Rows swapped in pairs by one turn or mirror: which row each one swaps with:
Tipum: [-0.18 -0.24 -1.53 -0.39  0.16 -0.95 -4.80  0.51  1.03  1.34  0.49  0.09
 -1.28 -0.48  1.17 -2.83 -1.98 -2.08 -0.50  1.70 -3.14]
bul: [ 0.34 -0.36 -0.83 -0.76  0.17  0.04 -1.54  0.25 -1.99  1.11  0.57 -0.31
 -1.32 -0.32  1.00 -4.39 -1.34 -0.10  0.20  2.05 -2.86]
Refe: [-0.01  1.08 -3.19  0.05 -0.30 -0.78 -2.26  2.15  0.78 -0.09 -0.20 -0.09
 -1.04 -0.76 -0.06 -0.90 -2.56 -1.28  1.17 -0.01 -4.26]
Gebab: [ 0.49  0.33 -1.53 -0.75 -0.01 -0.68 -0.46  3.03  1.96  3.74  0.76 -1.61
 -1.96 -1.26  0.52 -0.94 -0.56  0.54 -0.33  1.73 -2.38]
Zun: [-2.74  0.78 -2.33 -0.44 -0.01  0.55  1.24  0.65  1.49 -1.36  0.84  0.23
 -0.35 -1.29  0.64 -1.62 -2.27 -1.58 -0.41  1.23 -2.12]
Kedag: [-1.30 -0.36 -1.09  0.05  0.72  0.24  0.55  1.92  1.52  3.91 -0.41 -1.38
 -1.62 -0.85  0.02 -1.69 -2.57  1.30 -0.29  2.17 -2.66]
geg: [ 0.08  0.50 -2.24  0.66 -0.62  0.30 -2.16  0.71 -0.08 -1.95 -0.23 -0.67
 -2.10 -1.27  0.64  0.79 -0.81 -0.26  0.47  1.86 -2.77]
bub: [-0.22  1.04 -0.02 -0.28 -0.53  1.21  0.25 -0.84  2.59  1.83  0.85  0.40
 -0.70 -0.03 -0.18 -2.03 -0.39 -1.40  0.02  1.12 -2.55]
Zodu: [-1.06 -0.61 -1.19 -1.19  2.07 -0.67 -0.52  0.51  1.06 -0.45  2.28 -0.74
 -2.22 -1.67  0.33 -2.26 -0.48  0.99 -2.27  2.64 -0.90]
saz: [-1.23 -0.74 -1.69 -0.78  0.58 -0.23 -1.69  1.05 -0.71  4.41  0.75  0.03
 -2.26 -1.78  0.76 -0.52 -1.76 -0.65 -0.59  1.79 -3.93]
Likul: [-0.93  1.42 -2.50 -0.88  0.92  0.53 -0.95  1.47  0.32  0.52 -0.51 -0.08
 -1.30  0.88  1.94 -1.40 -1.25 -1.45 -0.55 -0.66 -3.45]
Kezin: [ 0.16  0.10 -1.42  0.25 -0.59  0.30 -1.01  0.91  3.80  0.29  1.16 -1.48
 -1.58 -3.05  1.62  0.36 -0.60 -1.57 -0.29  1.50 -2.49]
Luso: [-0.18  1.46 -1.13  0.29 -0.24 -0.73 -0.64  1.67  1.48 -1.03  1.76  0.48
 -0.27 -0.18  2.38 -1.41 -3.34  0.03 -0.82 -0.06 -3.50]
Lef: [-1.46 -0.71 -2.71 -0.12 -1.22 -1.38 -1.65 -1.05  0.57  1.26  1.49  1.11
 -1.68  0.33 -0.70 -2.34 -2.60 -1.03  0.47  1.52 -4.07]
gami: [-0.47 -0.36 -0.82  0.64  0.46  0.65 -1.08 -0.12  2.72  2.00  2.13  0.38
 -2.76 -1.13  0.76 -1.55 -2.15 -0.72  2.48  0.45 -3.20]
bedi: [-1.08  0.65 -0.05  0.67  1.67 -0.24 -1.65  0.62  2.86 -1.00  1.29 -0.61
 -1.51 -2.62  0.99 -2.36 -2.48  0.87 -2.59  1.34 -2.63]
tebe: [-2.74 -0.51 -2.48 -0.47  1.38 -0.85 -1.11  1.28  3.20  0.67  0.69 -1.17
 -2.05 -0.87  0.33 -1.09 -2.04 -2.99  0.01  1.61 -2.03]
Fefol: [-0.23  0.47 -2.02 -1.67  0.74 -0.76 -0.88  3.18  0.85 -0.31  0.40  1.20
 -2.59 -0.73 -0.20 -1.56 -2.85  0.91 -2.32  1.50 -3.64]
Luku: [-0.97 -0.16 -1.62  0.53  1.16 -0.38 -1.28 -0.17  1.16 -1.93 -0.23  0.37
 -2.62 -1.97  1.39 -3.67 -1.78 -1.55 -1.19  1.85 -2.94]
nazum: [-3.57  0.37 -0.10  0.13  0.61 -0.01 -1.43  3.12  0.55  0.54  0.33 -1.02
 -1.28 -1.12  0.39  0.93 -1.54  0.54 -0.57  1.51 -2.98]
kana: [ 1.16  0.54 -2.81  0.09  0.34 -0.13 -0.98  2.82  0.89  1.53  0.82 -0.94
 -1.65 -0.40 -0.15 -1.52 -0.66 -1.95  0.83  1.60 -0.87]
bifa: [-0.24 -1.71  0.71 -1.22  0.78 -0.12 -0.91  0.52  1.23  0.86  1.88 -0.03
 -2.47 -2.40  1.03 -2.24 -2.09  1.24 -1.36  3.75 -1.93]
nol: [-0.81 -0.91 -1.99  0.58  0.94  0.27 -0.97 -0.71  2.10  1.94  2.71 -0.10
 -3.83 -0.90  0.73 -1.97 -1.49 -0.25  0.00  1.08 -4.03]
kub: [-0.94  1.56 -2.17 -0.38 -0.19 -0.06 -1.79  0.09  1.36  1.66  0.12 -1.55
 -0.85 -0.30  0.29 -0.69  0.71 -1.85  0.75  0.40 -2.27]
Sugu: [ 0.72 -0.96 -3.44 -0.42 -0.90  0.21 -0.85  2.60 -0.34  0.19  0.76 -1.04
 -1.94 -2.25  0.65 -3.32 -1.29  1.02 -0.33  2.20 -2.76]
zom: [-1.71  0.45 -1.65  0.21  0.43  0.16 -1.47  0.54 -0.28  1.64  0.50  2.17
 -1.06 -1.28 -0.86 -2.06 -2.41 -1.94 -0.83  1.56 -4.75]
Rura: [ 2.73  0.24 -1.42  0.09  0.14 -0.24 -1.30 -0.28  0.61 -1.28  0.57 -0.44
 -1.42 -1.88  0.92 -1.38 -2.11  0.48  0.02  2.33 -3.14]
Kuz: [-1.69  0.11 -1.25  1.41  1.07  1.36 -1.54  0.14  2.91  0.86  1.02 -0.56
 -2.18 -0.96  3.03 -1.68 -1.51 -0.97  0.20 -0.10 -2.06]
Reme: [-1.64  0.73 -1.25 -0.18  1.37  0.89 -0.85 -0.23  2.25 -0.49  1.59 -0.69
 -1.43 -0.68 -0.03 -2.63 -0.55 -0.58 -2.65 -0.26 -2.88]
Gar: [-0.99  0.25 -0.80 -0.21 -0.39  0.24  0.92  0.15  1.22  2.87  0.21 -0.83
 -1.78  0.21  0.44 -0.38 -1.52  2.63 -0.10  2.17 -2.57]
zarog: [-1.31 -0.28 -2.96 -0.71  0.22 -2.13 -1.98  0.94 -1.03  1.16  2.19 -1.34
 -0.35 -1.97  0.00 -1.79 -2.31 -0.32  0.58  2.75 -2.00]
leke: [-0.46  0.27 -2.59 -1.22  0.28  0.35 -2.27  0.31  4.20  0.30  0.21 -0.55
 -1.77 -0.65  0.91  0.72 -1.92  0.55 -0.61  1.48 -3.24]
duvin: [-0.88 -0.58  0.28  1.05  0.38 -1.30 -2.84  0.65  1.24  0.41  2.55  0.20
 -1.96 -3.14  1.21 -2.21 -1.46  1.04  0.57  2.83 -3.00]
Gatar: [ 0.38  0.05  0.11  0.10  0.28 -0.37  0.98  2.53 -1.05  0.14  0.60 -0.31
 -1.10 -1.90  0.02 -3.66 -2.22 -0.78 -0.40  2.00 -2.56]
Zar: [-0.70 -1.42 -1.82  0.39 -0.72 -0.94 -2.31  1.20  0.26  3.58 -0.44 -0.19
 -2.51 -0.67  1.10 -1.26 -3.61 -0.01  0.80  2.88 -3.21]
buz: [-1.27  0.58 -1.01  0.99 -0.41  0.80 -0.90  1.36 -0.07  1.39  0.05  1.50
 -0.84 -1.00  1.17 -2.40 -4.87 -1.52 -0.18  2.20 -3.40]
nineb: [-2.09  1.00 -2.08  0.47  0.45  0.23 -0.53  2.27  3.65  0.20 -0.85 -0.95
 -1.28 -1.94  0.57 -0.53 -0.65  1.10 -1.42  1.91 -2.96]
muzo: [-1.31 -0.68 -0.57  1.53  0.16  0.86 -2.30  0.02  1.66 -0.43  1.85 -1.94
 -1.15 -1.93 -0.79 -2.97 -0.62 -0.99  0.38  2.74 -3.29]
saket: [-0.67  0.03 -0.10  0.48 -1.27  0.94 -0.79 -0.10  2.56  1.80  1.25  1.24
 -2.11 -2.08  1.73 -2.45 -2.99 -0.49  0.65  1.53 -4.77]
mobi: [-1.32 -0.28 -1.03 -0.64 -0.13  0.08 -2.62 -0.06 -1.89  1.05  0.64 -0.53
 -1.30 -1.93  0.62 -0.46 -1.00  2.29 -0.02  1.70 -2.41]
fum: [-1.38  0.39 -0.61  0.54  0.71 -0.93 -1.34  1.81  0.16 -0.84  1.58 -0.15
 -1.65 -0.43 -0.82 -3.13 -2.56 -0.07 -3.23  2.63 -2.92]
moto: [-0.73 -0.35 -1.82 -0.58 -0.03 -0.05 -3.22  1.64  1.16 -0.54  0.07 -0.41
 -2.16 -3.10  0.34 -0.76 -0.75  2.58  0.17  1.99 -1.88]
Sol: [-0.58  1.00 -1.60 -0.83  0.62 -2.55 -2.34  1.75 -0.19 -0.14 -1.00 -0.36
 -1.18 -0.41  0.85 -0.84 -1.29  1.31 -0.21  2.34 -1.39]
Diz: [-0.07 -0.04 -0.40  0.38  0.03  0.42  1.03  1.16  3.39  1.08  0.41  0.06
 -2.73  0.44  0.88 -1.95 -1.53 -1.97  0.21  1.33 -1.46]
vez: [-2.29 -1.12 -0.04 -0.56 -0.52 -0.84 -0.81  0.06  0.29  1.14 -0.18 -0.66
 -0.71 -1.70  0.43 -1.61 -2.77 -0.19  1.44  4.06 -1.19]
mozal: [-1.83  0.23 -2.68 -0.48  0.17  0.18 -2.60 -1.28  1.46 -0.81  0.14  0.24
 -0.90 -1.54  1.08  0.20 -2.65  1.52 -0.54  1.91 -3.19]
puzaz: [ 0.87  0.95 -1.16  0.07  0.81 -0.31  0.23  0.99 -0.60  1.46  0.47 -0.25
 -0.35 -1.26 -0.81 -0.42  0.43 -1.75  0.25  1.74 -1.99]
nup: [-1.22  0.39 -1.39 -1.32  0.60  1.05 -1.17  2.30  1.07 -0.05 -0.95 -0.24
 -2.91 -0.92 -0.21 -1.21 -1.29 -0.91 -3.30  0.94 -1.69]
Zoga: [-3.02  0.05  0.24 -0.26  0.15  0.16 -0.71  0.43 -1.29  2.37  0.65  0.55
 -1.65 -1.79  0.81 -3.41 -1.95 -1.04 -1.22  2.05 -3.46]
zoda: [-0.42  0.85 -0.13  0.51 -0.90 -0.96 -3.01  1.33 -0.17  0.46 -0.02 -2.42
 -0.34 -1.96  0.70 -1.54 -2.56 -0.62  0.81  3.52 -2.38]
ter: [-0.51 -0.79 -0.38 -1.50 -0.31  1.00 -0.44  1.04  2.36  1.85  1.48  0.08
 -3.30 -2.34 -0.35 -2.12 -1.72 -0.22 -1.60  3.42 -1.22]
Momu: [ 0.91  0.18  0.08  0.11 -0.29 -0.21 -4.02 -1.04 -0.35  0.02  0.61 -0.38
 -1.34 -1.35  0.48 -1.47 -2.66 -0.09 -0.29  2.04 -2.10]
sito: [-1.97 -0.70 -0.92  0.19 -0.11  0.16 -2.06  1.72  0.44  2.87  0.07 -0.76
 -1.40 -0.74  1.02 -3.16 -1.39  2.37  0.06  2.23 -0.98]
Bakik: [-0.54 -0.17 -1.63 -0.25  0.27 -0.80  2.42  0.82 -0.18  1.20  0.41 -1.07
 -1.73 -0.43  0.79 -0.25 -0.70 -1.07 -0.98  1.74 -1.69]
Ner: [-0.18  0.72 -1.18 -0.59 -0.47  0.11 -2.79 -0.44  3.05  2.07  0.63 -0.35
 -1.72 -1.39  1.23  1.17 -3.25 -0.28 -0.39  1.99 -2.68]
murez: [-0.76  0.10  0.28 -1.08 -0.13  1.07 -0.29  2.20  0.48  0.55 -1.79  0.22
 -1.25 -0.97  2.01 -1.58 -0.48 -1.25 -1.26  1.99 -1.30]
nudig: [-2.07 -0.40 -0.10 -0.99 -1.40 -1.08 -2.06  2.02  1.75  2.11  1.39  0.50
 -1.31 -2.48 -0.12 -2.36 -2.87  1.07 -1.26  3.35 -3.02]
solet: [-2.54  0.88 -0.97 -0.62 -0.01  0.50 -1.16  3.40  2.19 -1.01  0.44 -0.37
 -2.61 -1.56  0.31 -2.20 -1.79 -2.63 -0.64  1.47 -2.72]

leke is swapped with bifa
Zun is swapped with zarog
Gatar is swapped with Refe
sito is swapped with Kuz
nazum is swapped with muzo
mobi is swapped with Reme
murez is swapped with Tipum

